M = 2.9	-2.3	4.4	11.1	-12.7	1.9	-6.5	-5.6	2.9	14.6	-11.0
The entry just right of the largest entry is -11.0
The entry just right of the smallest entry -> 1.9
The entry just left of the smallest entry -> 11.1
The entry just left of 14.6: 2.9
The entry just left of the centre entry is -12.7
Report the entry just left of -5.6.
Answer: -6.5

[-27  15  27  23 -22   3  32   5  -6 -55   9 -15  -6 -17   7  16]
The entry just right of 5 is -6
Report the entry just right of 23.
-22
Report the entry just right of -22.
3
The largest entry is 32
The entry just left of 27 is 15

[[609 574 466 467 612 741 620 465 620 565 584 578 450]
 [404 401 586 607 411 575 387 608 397 400 572 578 610]
 [773 786 264 244 766 220 786 244 777 788 249 245 245]
 [569 539 481 465 566 743 594 462 585 531 604 594 446]]
The entry in the top-left corner -> 609
Find the last entry, reading row by row.
Answer: 446
Find the first entry in the row that holds the smallest entry.
Answer: 773
The entry just right of 462 is 585
Find the entry just right of 604.
Answer: 594
Find the largest entry.
Answer: 788
Find the last entry in the row that holds the largest entry.
Answer: 245
Find the bottom entry of the column that holds the smallest entry.
Answer: 743
The third entry on the main diagonal: 264
Find the entry in the top-right corner.
Answer: 450
The top entry of the column that holds the largest entry: 565
Find the smallest entry.
Answer: 220
Find the entry directly below the largest entry.
Answer: 531
Find the smallest entry in the first column.
Answer: 404
The entry directly above 401 -> 574
Find the entry just left of 743.
Answer: 566
Find the largest entry in the last column.
Answer: 610
